In the data rows, 128 means zero.
Every row has a hidden score. In each pair, how much higher is the second row's than the first's? 20 means about the same, 40 much higher and 0 much lower. The score is a weighted sum of the row's numbers plus the product of two more (or one squared), each taken from its middle value.
[117 137 137 145 131 126 101 106 150 159 131 113 118 124 128 129]
[162  93  91 156 134 150 145 104 151 129 114 137 164 129 146 139] -> 16
[108 146 148 127 124 116 102 118 143 150 134 111 109 125 118 124]
[111 149 149  84 123 110 139 171  82  94 132 134 111 127 108 122] -> 29
[100 158 155 122 124 110 101 129 132 148 140 112 106 125 116 128]
[169  87  86 153 138 153 152 112 143 115 110 146 171 129 146 136] -> 20
[127 131 132 111 124 124 143 153 102 105 124 134 127 129 119 125]
[ 93 163 162 113 121 104  99 135 126 147 143 114  94 122 110 116] -> 9
[169  88  87 153 137 155 156 116 142 114 112 151 173 134 153 142]
[170  83  85 158 136 158 147 106 153 125 113 145 167 133 150 137] -> 14
[108 148 147 129 128 114  98 115 141 152 136 111 111 128 129 122]
[127 132 132 102 121 127 151 155  98  98 120 140 124 128 119 130] -> 19
[139 115 116 146 125 134 125 107 147 139 123 128 137 132 138 135]
[113 141 141 140 130 123  96 110 149 159 135 116 114 130 127 123] -> 20
[114 142 140 139 129 121  99 112 144 155 134 115 112 126 125 124]
[112 142 140 139 129 113  96 106 147 158 135 110 114 128 126 124] -> 17
[105 150 150 123 118 119 105 121 134 149 137 108 107 122 120 123]
[169  87  86 163 140 156 146 100 154 128 115 139 167 130 151 145] -> 22
[107 146 146 131 131 118  92 114 144 156 136 110 107 129 121 125]
[ 91 164 163 115 121 107  94 134 129 148 143 111  93 124 107 119] -> 19
[159  95  96 163 135 147 137 101 158 139 117 136 157 131 151 135]
[116 142 144  86 121 117 151 168  88  92 133 142 113 127 111 122] -> 28
[127 133 134  98 118 127 152 159  98  99 128 137 123 129 120 129]
[121 136 138  91 120 121 153 165  88  92 129 137 116 126 112 125] -> 19
[157  98  97 152 133 148 142 108 142 128 116 137 156 129 149 136]
[148 108 107 151 138 141 132 108 151 135 122 127 145 133 145 130] -> 16
[116 142 142  95 120 118 149 164  84  96 130 138 119 130 115 123]
[145 109 110 148 133 141 125 107 145 137 121 131 145 129 139 132] -> 18
[164  90  91 160 135 155 146 106 155 128 109 141 160 131 147 133]
[109 145 143 141 120 113  94 105 146 163 134 112 113 128 127 126] -> 15
[104 150 151 133 128 115  92 116 142 159 143 109 103 126 122 123]
[168  88  87 159 134 154 144 105 155 126 111 141 168 131 151 140] -> 17
[ 94 161 159 120 129 110  92 126 132 154 137 106  96 123 113 120]
[126 132 133 116 128 123 140 143 112 113 129 131 123 128 121 130] -> 20
[142 113 112 150 132 136 129 105 149 139 127 127 147 130 136 131]
[147 108 108 150 133 135 127 106 151 137 123 133 150 132 142 133] -> 26
[103 148 149 135 126 114  96 110 146 160 136 107 106 128 123 125]
[165  94  93 145 134 151 157 118 127 109 115 149 165 130 146 136] -> 32
[101 152 152 131 122 110  94 117 143 159 142 106  99 128 123 126]
[108 148 147 132 127 115 104 119 139 152 136 113 110 126 120 122] -> 18
[163  95  93 139 134 149 159 125 129 109 114 146 166 131 142 134]
[126 130 132 112 127 127 139 139 112 114 131 134 122 130 125 122] -> 26
[100 153 154 129 122 114  92 117 138 159 138 108 102 125 116 126]
[100 154 153 129 125 111  90 114 141 158 139 110 104 127 122 119] -> 22
[162  93  94 154 135 146 147 112 144 124 115 134 160 130 149 133]
[102 153 152 132 126 113  97 116 140 156 136 105 101 127 121 120] -> 24
[116 144 144  90 121 116 154 170  85  92 133 135 110 129 111 122]
[170  85  85 160 135 152 152 108 149 123 111 145 171 130 154 141] -> 10
[112 149 149  85 118 117 150 173  81  94 133 132 106 125 105 121]
[124 133 133 114 127 123 138 145 112 116 133 132 126 129 123 123] -> 15
[151 105 103 155 135 148 132 104 149 138 114 130 156 128 144 135]
[111 142 143 134 129 117  98 117 145 151 131 115 110 120 126 127] -> 25
[111 143 142 140 128 124  94 108 149 159 140 108 118 125 126 124]
[ 92 164 162 113 120 106  96 130 126 148 141 108  92 127 114 117] -> 29
[106 146 147 130 129 118 103 116 138 151 137 117 106 129 119 125]
[124 134 134 115 129 129 137 140 110 113 130 134 128 134 121 128] -> 22
[117 136 137 145 129 124  98 107 151 159 132 110 118 124 128 128]
[167  90  89 165 138 156 145 100 151 132 112 138 166 131 157 137] -> 19
[163  93  92 140 135 151 161 124 131 107 116 141 161 135 143 138]
[150 108 105 150 139 145 133 111 147 134 120 133 149 136 143 136] -> 17
[102 149 150 128 124 116 100 120 139 150 138 116 102 127 123 127]
[123 131 135 108 123 123 141 156 105 106 132 136 121 126 119 127] -> 26
[121 137 136  93 123 125 159 164  93  95 128 136 113 131 118 127]
[110 151 150  89 112 118 144 174  84  94 132 134 103 128 111 123] -> 29
[126 130 133 102 127 124 150 156 100  99 126 134 125 126 119 131]
[108 149 151  84 117 109 145 171  83  97 139 131 107 129 106 118] -> 20
[ 92 160 161 116 123 105  95 126 125 151 142 113  99 125 114 122]
[ 93 161 161 115 125 106  96 127 133 152 141 108  92 124 109 123] -> 18
[156 100  98 159 139 144 131 102 150 139 117 135 155 131 148 137]
[ 93 162 163 117 126 106  93 131 128 150 141 112  92 128 111 121] -> 25
[115 137 138 140 123 123 100 106 150 159 132 115 118 128 126 130]
[168  86  88 151 135 155 156 112 138 113 111 146 166 131 150 138] -> 22
[160  97  94 154 142 148 141 107 150 126 112 136 162 135 145 139]
[167  91  91 145 129 149 159 124 139 111 112 143 170 132 144 136] -> 18
[162  92  92 162 139 154 139  97 152 136 114 134 162 133 153 142]
[103 151 149 134 122 111  93 110 144 160 137 111 102 126 123 120] -> 18
[168  84  86 163 135 155 144  98 155 129 115 136 173 135 153 140]
[103 152 150 134 121 114  92 113 144 156 142 112 105 127 120 129] -> 26
[116 139 143  86 123 117 153 169  87  91 130 141 115 130 114 125]
[111 146 147  87 121 113 148 167  88  95 136 136 110 129 110 121] -> 16
[126 132 130 121 128 128 133 133 118 120 128 132 129 128 124 128]
[123 135 136  95 124 123 154 161  90  93 126 137 115 130 120 126] -> 25
[128 132 133 106 127 127 151 156 102 101 128 137 124 123 120 130]
[159  96  97 162 137 148 130  99 158 136 115 136 157 129 152 137] -> 29
[122 139 138  92 127 119 153 168  88  92 131 134 117 127 113 122]
[110 143 143 141 126 111  97 106 147 161 134 112 110 125 129 121] -> 16
[117 136 135 148 128 127 101 103 151 159 133 118 114 126 133 128]
[142 114 114 148 133 139 126 111 145 140 125 129 144 126 141 132] -> 15
[ 96 160 158 118 121 110  96 126 134 152 139 106  97 124 114 119]
[166  93  92 143 134 155 159 126 135 110 113 148 169 133 147 138] -> 17
[104 150 150 134 128 115  95 114 142 157 137 105 105 131 119 122]
[104 151 148 132 126 116  94 113 139 157 139 110 107 122 118 122] -> 12
[118 135 136 145 129 128 100 106 152 159 130 116 122 124 125 125]
[167  87  90 161 139 154 143 102 155 129 111 137 169 131 148 136] -> 21
[104 152 149 132 128 115  91 112 146 161 139 105 104 124 120 125]
[151 100 103 156 138 146 127 105 151 138 115 128 150 130 144 138] -> 27
[115 139 138 143 131 121  99 109 146 157 135 115 116 128 126 126]
[138 118 117 146 133 133 126 116 141 139 127 125 140 129 137 131] -> 16
[122 137 137  97 118 121 148 159  95  96 128 137 120 127 117 124]
[117 138 137 142 129 123 101 110 146 158 134 115 116 127 125 125] -> 14
[109 148 151  85 124 117 148 174  84  97 136 134 103 132 112 124]
[125 130 132 113 132 121 136 144 111 115 128 134 122 131 122 127] -> 9
[125 131 132 112 122 122 139 143 112 111 132 132 126 123 121 127]
[117 137 135 147 133 124 101 100 155 160 137 114 118 131 129 125] -> 19
[124 136 135  94 124 121 155 166  91  92 127 139 118 128 117 125]
[153 100 102 153 135 140 133 107 150 135 117 132 152 129 144 135] -> 14
[166  92  92 148 136 147 155 111 146 119 113 142 161 130 148 136]
[120 136 140  91 123 117 149 161 101  98 127 141 116 132 114 126] -> 24
[149 108 105 153 135 143 128 106 153 139 118 129 149 127 142 137]
[102 153 151 133 125 115  91 115 143 160 137 104 101 130 121 125] -> 26
[163  93  94 140 138 147 159 127 131 108 114 146 163 130 144 141]
[136 119 118 144 133 132 119 109 145 139 120 127 135 126 132 126] -> 17
[110 148 149  85 120 118 145 169  86  96 136 136 105 124 110 119]
[123 134 134 105 125 126 146 152 105 106 128 138 123 127 122 125] -> 30
[166  91  92 147 136 152 160 123 134 110 113 148 168 132 155 135]
[162  93  93 154 136 151 151 110 144 124 114 138 165 133 147 136] -> 12
[128 132 131 108 126 127 146 156 105 104 130 138 119 134 122 125]
[124 133 134 112 126 126 140 145 115 113 131 130 125 132 124 124] -> 9
[ 92 163 163 116 122 106  96 130 131 150 142 109 100 125 109 120]
[126 131 132 112 122 124 139 146 105 109 126 127 119 129 124 127] -> 34
[165  92  91 157 136 145 144 104 148 130 119 140 165 131 151 138]
[ 91 165 164 115 124 106  93 128 124 148 139 114  93 126 115 114] -> 34
[127 131 129 120 128 126 135 142 113 118 129 129 122 131 127 132]
[101 154 153 125 128 115  99 123 131 147 138 109  98 123 114 123] -> 10
[167  88  87 163 137 156 143  99 155 131 111 139 171 131 155 136]
[117 140 143  92 122 117 145 162  92  97 131 138 116 128 116 121] -> 29
[127 129 132 117 126 122 140 140 112 116 128 133 126 128 122 124]
[ 93 163 162 115 123 110 102 132 122 147 143 113  92 126 111 118] -> 20
[109 145 146 139 125 117  92 106 150 162 130 107 112 130 128 129]
[125 129 132 109 124 125 143 152 108 109 129 138 129 128 122 128] -> 23
[106 149 149 128 128 115  96 120 136 152 138 116 106 125 117 121]
[165  92  91 148 138 148 154 119 137 113 112 144 168 129 151 139] -> 23
[125 132 132 109 128 123 138 147 104 111 129 133 123 129 121 131]
[113 140 140 140 126 122 100 110 149 158 131 110 115 123 129 125] -> 14
[120 140 139  88 120 121 150 170  91  92 132 139 119 125 115 128]
[165  89  91 144 139 153 158 120 135 111 115 146 162 127 147 138] -> 5
[101 153 152 130 127 110  91 116 146 159 136 109 102 131 120 123]
[ 94 161 162 113 122 104  98 130 129 147 145 114  95 123 112 118] -> 27
[104 151 149 139 126 115  90 112 144 161 138 105 106 123 123 127]
[114 140 140 141 132 125 102 114 151 157 137 117 119 123 127 129] -> 14
[166  90  91 145 136 147 157 120 129 110 114 149 168 134 151 138]
[111 147 149  87 121 113 147 171  85  93 130 130 101 126 109 120] -> 26
[113 140 140 136 126 120 100 111 144 155 138 116 117 124 128 125]
[167  89  88 160 138 155 147 108 152 126 116 138 172 133 152 142] -> 13
[149 108 107 154 131 141 127 106 150 139 119 129 145 126 142 131]
[109 145 145 133 131 118  99 116 142 154 135 113 109 125 126 125] -> 30
[162  93  92 168 139 145 137  96 157 138 119 138 163 127 146 138]
[107 148 144 137 128 117  93 109 148 159 136 109 112 125 121 130] -> 25
[167  87  88 161 139 157 148 108 155 129 115 137 169 134 150 137]
[105 148 149 132 124 113  93 112 145 155 135 112 103 125 123 123] -> 24
[116 139 137 142 130 114  99 105 147 157 130 117 116 126 124 125]
[120 133 133 145 129 124  99 104 154 159 132 110 119 128 129 127] -> 20
[164  94  93 144 135 151 155 128 132 110 115 147 161 128 144 141]
[105 149 148 137 127 119  95 112 146 161 134 110 112 127 125 117] -> 17
[127 132 131 104 122 121 150 154  99 102 126 137 120 131 122 127]
[146 108 107 152 132 140 130 108 145 138 121 125 149 128 145 129] -> 14
[126 130 130 113 127 124 140 146 107 107 131 136 130 126 122 128]
[164  93  90 163 137 151 138  91 154 137 114 133 162 128 152 141] -> 34
[107 147 147 137 129 118  97 110 147 163 133 107 108 131 120 126]
[128 131 130 116 125 129 133 134 117 120 128 132 126 129 124 122] -> 25
[102 152 151 133 126 115  95 115 144 157 140 106 103 121 120 126]
[ 97 159 159 122 123 106  93 125 130 155 137 107  94 127 113 117] -> 26
[ 98 157 157 127 126 113  95 123 137 154 140 108  98 122 119 122]
[116 143 144  91 122 119 150 170  86  96 130 134 112 129 113 125] -> 32
[120 133 133 149 130 124 102 104 157 158 129 113 123 126 133 123]
[127 132 131 106 128 124 151 147 103 104 124 138 123 132 120 122] -> 26
[116 143 143  89 120 115 148 170  84  93 131 138 112 123 107 128]
[144 110 109 148 131 138 129 113 149 137 117 127 148 127 137 133] -> 12
[118 137 136 144 125 127 101 102 151 160 134 112 122 128 127 127]
[ 98 157 156 127 124 113  95 116 138 155 141 109 103 125 117 119] -> 23
[147 108 108 151 132 140 132 106 145 138 124 134 149 125 144 135]
[151 104 104 156 134 145 130 100 151 141 118 133 153 131 145 134] -> 17
[108 147 146 129 130 114 103 119 139 153 142 113 107 128 116 126]
[168  86  87 162 138 156 146 105 153 127 110 137 162 130 150 139] -> 22
[168  89  89 150 137 150 161 117 134 113 114 149 167 132 150 139]
[ 97 157 157 129 128 111  93 121 134 154 137 108  97 124 116 121] -> 22
[111 149 148  88 122 111 142 172  89  96 133 138 109 128 108 119]
[121 134 138 103 125 124 146 160 100 100 129 135 123 127 117 125] -> 22
[110 149 148  83 123 112 152 170  87  95 133 132 109 129 109 122]
[124 133 133 101 129 125 152 162  96  99 126 139 116 132 120 128] -> 34
[156  99  99 158 137 141 133 103 152 138 119 130 159 126 148 138]
[112 147 148  87 118 115 152 170  86  94 133 131 111 129 109 121] -> 29
[164  93  94 142 130 149 162 127 128 107 112 143 168 129 143 136]
[154 101 101 154 131 146 134 107 144 135 121 134 155 131 145 132] -> 20
[127 129 131 109 128 129 145 150 108 107 132 138 127 130 125 124]
[139 119 117 148 134 136 123 107 149 139 123 129 138 126 139 131] -> 23
[164  93  93 152 136 156 146 112 142 121 112 140 161 136 148 130]
[119 141 140  96 120 119 145 166  90  96 133 132 117 126 113 121] -> 32
[116 143 145  89 124 118 149 172  86  92 132 137 112 127 109 122]
[119 140 139  97 122 119 148 163  94  98 131 136 116 127 112 126] -> 18
[128 133 132 105 127 125 151 155  99 100 125 136 128 124 122 128]
[163  90  93 159 137 152 141 106 142 128 110 142 166 130 149 137] -> 21
[125 133 134 106 128 127 141 152 103 110 128 135 124 129 123 128]
[112 142 141 141 127 113  97 108 152 158 134 115 120 127 126 121] -> 6
[124 133 133 113 129 125 142 146 109 110 127 134 128 125 123 128]
[147 107 106 156 136 143 125 105 147 139 118 126 149 131 142 137] -> 20
[103 148 148 136 124 117  99 115 144 161 135 110 107 123 121 122]
[122 139 139  91 125 121 156 166  89  93 132 142 120 130 111 129] -> 24
[ 91 163 164 113 120 105  95 132 124 149 140 111  95 125 112 117]
[165  92  92 142 138 152 155 115 133 111 114 141 163 133 144 137] -> 19
[109 149 150  82 126 110 146 176  81  92 138 138 106 129 103 120]
[121 135 136  96 123 127 152 163  94  95 130 135 123 128 115 130] -> 20
[158  94  96 159 136 153 133 102 155 138 119 129 157 130 151 139]
[127 131 131 115 125 128 137 141 118 114 129 130 126 124 125 129] -> 17
[115 144 146  85 119 119 147 170  86  93 129 137 114 124 108 126]
[122 136 139  93 123 122 150 163  89  95 129 140 120 130 112 125] -> 21
[110 148 149  86 123 113 144 172  84  95 135 140 110 125 114 121]
[111 143 141 141 129 123  94 106 145 160 138 111 112 124 130 128] -> 17
[111 148 149  86 121 111 151 171  85  95 132 136 107 128 109 123]
[125 135 133 104 124 125 149 157  97  99 128 139 124 128 120 126] -> 19
[126 132 132 106 124 124 146 149 109 106 130 134 124 128 121 124]
[159  98  96 158 139 144 137 107 150 132 115 137 158 131 145 137] -> 17
[126 129 132 117 126 127 135 137 116 117 131 125 126 129 127 127]
[123 134 135 105 121 123 142 152 104 106 125 136 120 126 117 119] -> 15
[113 141 141 140 130 123  98 109 151 154 131 114 121 124 128 125]
[144 112 111 145 129 138 131 111 144 139 122 128 145 130 140 134] -> 11
[124 133 134 116 130 123 133 140 110 117 130 135 121 126 124 121]
[113 145 147  87 118 113 146 170  87  95 133 136 114 129 110 119] -> 25
[ 99 155 155 129 123 112  91 119 144 158 140 109 101 132 117 123]
[104 150 150 138 123 113  90 110 147 163 139 106 103 132 124 121] -> 19
[164  91  92 141 134 157 158 122 128 110 109 141 159 134 149 135]
[156  99 100 155 141 148 140 104 146 130 116 133 153 134 148 134] -> 20
[110 144 143 141 124 118  92 108 149 160 136 113 114 124 127 121]
[116 144 143  87 120 120 150 170  82  92 133 139 115 128 107 125] -> 25
[ 95 158 160 119 122 103  93 122 130 153 143 111  93 126 115 121]
[153 101 102 155 132 146 134 112 147 132 117 136 156 132 145 134] -> 14
[164  91  90 141 137 150 154 122 133 111 117 147 166 132 151 138]
[ 92 164 165 116 124 103  94 132 131 149 144 111  96 124 108 120] -> 17
[114 137 139 142 129 122  94 108 148 157 134 114 119 128 130 122]
[126 132 133 101 122 129 152 159 100  98 126 139 128 132 119 125] -> 22
[163  93  93 140 136 147 158 119 126 108 114 142 161 129 148 135]
[ 96 160 158 127 125 110  91 123 132 155 142 108  95 127 111 121] -> 17
[114 145 145  90 120 115 151 172  89  91 137 140 113 125 111 124]
[144 112 111 150 132 139 129 111 147 136 122 130 142 126 140 129] -> 9
[164  92  92 152 132 150 148 111 140 121 110 136 167 132 148 137]
[118 135 136 146 130 125  98 106 158 161 132 117 120 129 128 129] -> 22
[149 108 106 152 137 144 126 107 154 139 126 129 153 129 147 132]
[127 133 131 114 126 126 139 143 119 114 130 130 124 130 122 123] -> 25
[167  91  90 150 132 152 160 121 137 113 112 143 167 133 144 137]
[148 109 108 149 134 143 132 104 146 136 120 130 147 133 148 132] -> 34
[109 146 149  86 120 112 146 169  89  94 135 138 111 124 107 122]
[125 132 133 113 128 125 142 148 113 112 130 133 127 126 122 122] -> 14
[109 146 144 140 121 121  93 107 147 161 133 111 110 126 124 121]
[172  88  85 156 140 156 155 112 138 119 111 143 170 131 154 137] -> 19
[167  89  88 161 140 153 145 100 151 128 114 137 168 126 148 140]
[ 96 159 159 120 123 107  98 125 133 156 143 109  99 125 117 117] -> 22
[112 148 146  88 119 115 150 172  86  91 133 133 112 128 105 118]
[124 136 135  97 118 120 152 166  93  94 126 138 126 124 114 125] -> 13
[ 94 159 160 121 124 111  91 125 129 155 139 110  97 123 113 123]
[110 148 151  83 117 111 146 172  85  94 133 133 111 123 104 119] -> 17
[121 134 139  92 120 119 151 169  90  92 127 141 118 128 119 126]
[102 154 152 128 128 113  95 116 140 158 141 112 109 129 121 123] -> 4
[116 142 142  95 123 121 146 165  92  96 131 141 117 132 110 123]
[116 144 143  90 123 118 153 170  91  91 128 138 111 128 111 127] -> 22
[128 129 131 118 128 125 137 142 117 117 124 134 127 128 127 125]
[120 139 139  98 119 116 147 161  93 100 128 136 116 129 118 126] -> 19
[113 146 147  89 119 117 146 169  92  95 133 140 110 133 109 123]
[111 147 148  88 119 120 146 171  90  95 135 138 111 130 113 119] -> 17
[143 113 112 144 134 135 128 111 143 136 124 123 142 129 137 133]
[119 139 140  94 125 121 148 161  95  99 134 135 116 128 114 127] -> 26
[170  86  86 153 140 153 158 110 144 116 115 145 169 131 151 138]
[168  85  87 149 138 151 156 121 137 113 111 144 168 132 149 139] -> 26
[106 147 148 128 127 120 101 120 137 150 140 114 111 122 123 120]
[ 98 156 157 122 123 108 102 125 133 148 137 115 101 124 116 120] -> 32
[ 92 165 162 118 126 108  91 127 135 150 140 112  90 125 112 114]
[123 136 137  94 127 126 153 168  91  93 128 140 117 127 116 122] -> 22
[120 138 139  92 124 123 152 168  89  93 130 142 117 128 116 123]
[124 134 136 104 124 125 145 159  99 102 131 134 121 129 116 127] -> 29
[156  99  98 162 135 146 132  96 151 139 116 137 155 130 148 134]
[109 150 151  85 118 117 146 173  80  96 133 135 108 125 110 122] -> 16
[121 138 137 100 129 119 145 159 100 104 134 135 120 130 117 127]
[108 146 146 139 127 114  92 112 145 160 138 109 109 130 126 120] -> 20
[124 135 136  99 118 124 146 156 106 100 126 136 124 128 117 130]
[124 133 135  95 128 125 151 162  88  97 132 134 119 126 118 124] -> 14
[154  99 100 158 135 146 129 101 157 141 121 135 156 129 150 132]
[127 130 131 117 127 124 141 141 117 116 131 135 124 125 125 125] -> 19
[167  87  89 158 128 152 147 105 148 126 114 141 170 134 155 139]
[164  93  93 143 135 154 154 126 130 107 110 147 164 134 151 134] -> 27
[169  87  88 152 138 153 153 110 145 115 109 143 167 134 147 139]
[127 131 132 108 125 123 145 151 105 107 126 138 124 130 122 126] -> 22
[126 130 131 112 125 123 139 147 113 112 128 134 127 127 121 130]
[127 130 129 117 128 125 137 140 115 116 130 132 128 125 123 126] -> 15
[127 130 132 109 130 126 149 151 106 106 128 132 123 128 118 125]
[164  93  91 163 134 149 137 100 156 135 117 132 164 131 152 138] -> 12
[161  97  95 161 139 145 133 100 159 139 115 133 162 129 150 135]
[122 134 137 103 123 123 145 157  95 103 129 133 120 127 116 123] -> 29
[109 149 150  85 119 115 146 173  83  94 136 137 103 127 105 124]
[123 134 136 102 127 121 147 160 100  99 127 135 118 126 116 126] -> 20
[103 153 152 128 124 114  97 115 141 160 144 113  98 127 118 126]
[117 143 143  94 122 116 148 166  90  96 128 138 114 126 109 123] -> 23
[114 145 147  84 122 117 147 177  85  95 136 139 111 126 113 129]
[126 134 132 106 125 127 144 152 105 106 125 133 126 127 122 126] -> 13
[145 112 109 152 138 141 123 107 146 140 124 129 146 130 144 135]
[127 132 132 108 125 127 146 149 106 105 130 134 121 126 122 127] -> 13
[116 140 138 141 126 125  98 113 149 154 129 113 114 125 129 128]
[169  90  87 147 131 153 158 112 140 115 115 144 167 133 151 136] -> 17
[104 149 149 134 125 118  94 116 144 158 139 109 111 125 122 119]
[122 136 138  97 124 124 153 164  92  95 127 139 117 128 113 124] -> 26
[125 136 135  99 125 122 153 161  93  96 131 138 126 128 120 127]
[163  93  92 141 134 152 157 125 133 109 111 145 162 129 145 139] -> 18
[168  86  87 164 131 152 153 102 158 128 112 134 169 132 151 139]
[126 131 132 119 123 127 139 137 119 118 128 134 129 129 124 127] -> 26
[124 136 134  97 126 126 150 162  93  95 131 140 120 129 121 122]
[170  85  85 160 136 155 148 105 149 125 112 144 172 131 157 139] -> 22
[171  86  86 164 141 156 146 104 153 127 115 140 169 130 152 138]
[165  90  89 164 136 150 144 100 149 131 112 138 170 129 158 138] -> 36
[103 151 150 134 125 115  93 109 149 164 139 105 110 127 118 126]
[122 137 136  96 118 117 150 163  89  96 135 137 118 127 114 126] -> 31
[100 153 154 120 126 114 100 129 130 147 141 109  99 126 115 119]
[111 141 143 141 129 117  95 109 149 160 137 114 111 127 120 126] -> 13
[161  92  94 167 135 155 132  94 155 139 118 133 164 129 150 135]
[159  95  95 161 134 143 131 105 156 140 114 134 157 132 148 133] -> 31
[154 101 102 159 134 144 132 101 148 137 124 132 158 130 148 133]
[125 132 133 110 128 123 145 150 108 109 132 133 121 132 123 126] -> 26
[122 135 137  96 125 122 147 162  88  98 132 142 116 127 117 123]
[105 147 148 135 126 116  89 110 143 161 138 111 104 128 122 122] -> 22
[166  92  92 145 134 154 161 126 132 108 116 143 167 128 149 141]
[116 138 138 143 125 125 104 112 150 158 135 119 117 126 124 129] -> 22
[ 96 159 158 124 124 114  93 125 137 155 144 109  97 122 117 121]
[162  90  91 165 140 150 138 100 154 136 114 136 160 132 154 135] -> 22
[ 95 159 158 121 125 108  96 124 131 150 140 111 101 124 115 119]
[126 132 132  99 121 126 154 161  94  95 126 139 124 127 115 128] -> 23
[105 150 150 127 123 118 101 116 134 148 138 114 105 127 120 127]
[141 117 115 150 130 138 123 110 149 141 124 129 141 131 139 131] -> 8
[110 150 150  86 117 116 149 172  88  94 135 129 104 131 111 123]
[122 135 136  98 124 117 152 161  92  94 126 138 116 124 109 124] -> 6
[100 154 153 131 124 115  89 110 142 160 142 112 100 129 117 122]
[114 143 146  86 120 114 151 169  86  89 134 135 109 127 112 121] -> 20
[ 95 160 158 126 126 110  94 118 135 156 141 110 101 123 112 125]
[105 149 149 135 128 119  92 111 149 162 133 113 105 124 124 123] -> 21
[126 132 132 112 129 121 139 149 106 111 131 130 124 131 122 128]
[112 146 148  86 119 112 148 177  83  92 137 135 108 126 108 121] -> 32
[143 110 110 151 129 138 125 106 151 139 121 123 148 130 141 130]
[169  87  88 149 130 150 153 111 145 116 114 139 170 130 150 135] -> 18
[168  86  88 154 133 151 161 118 141 113 111 142 169 130 151 137]
[113 142 140 144 129 123  98 109 148 160 134 113 115 125 130 129] -> 22
[165  91  89 164 139 152 144 102 154 134 113 139 165 130 151 142]
[111 142 142 137 129 118  97 109 142 154 132 113 114 124 125 123] -> 30
[ 94 162 161 122 128 111  91 121 132 154 144 111  97 123 113 124]
[ 93 160 163 114 121 107 101 132 127 147 138 111  93 126 111 115] -> 17
[110 148 150  88 117 117 146 172  84  94 136 138 106 129 107 121]
[ 97 158 157 122 118 111  95 122 133 153 144 109  93 121 114 120] -> 5
[109 149 151  88 122 114 148 171  85  96 135 131 108 129 106 120]
[159  95  96 155 136 149 144 107 149 128 113 135 163 133 148 128] -> 3
[146 111 108 151 135 140 131 113 147 137 124 131 150 129 141 133]
[164  91  91 163 140 151 144  97 158 135 114 135 161 130 153 135] -> 23
[101 153 153 123 127 110 102 127 130 150 138 111 103 127 118 122]
[114 140 141 144 129 118  96 109 150 158 132 118 118 130 124 124] -> 20
[160  96  92 166 138 149 135 101 158 136 118 135 162 133 152 132]
[141 110 112 146 130 139 131 110 149 138 118 126 140 124 137 129] -> 19
[127 131 132 104 126 125 148 158 100 101 124 139 129 127 123 128]
[145 111 110 149 135 144 129 110 146 139 121 133 148 132 141 134] -> 14
[165  93  92 155 135 154 153 118 140 116 113 148 165 128 148 143]
[117 137 136 146 129 122  97 104 154 159 134 111 120 123 131 126] -> 20
[125 132 132 115 124 131 138 143 110 111 130 130 125 129 125 128]
[ 92 165 162 118 123 106  95 132 128 149 141 113  98 124 108 116] -> 16
[164  93  93 141 134 155 161 121 129 109 112 150 162 134 143 138]
[113 142 140 139 128 122  97 108 151 156 135 115 117 126 127 131] -> 23
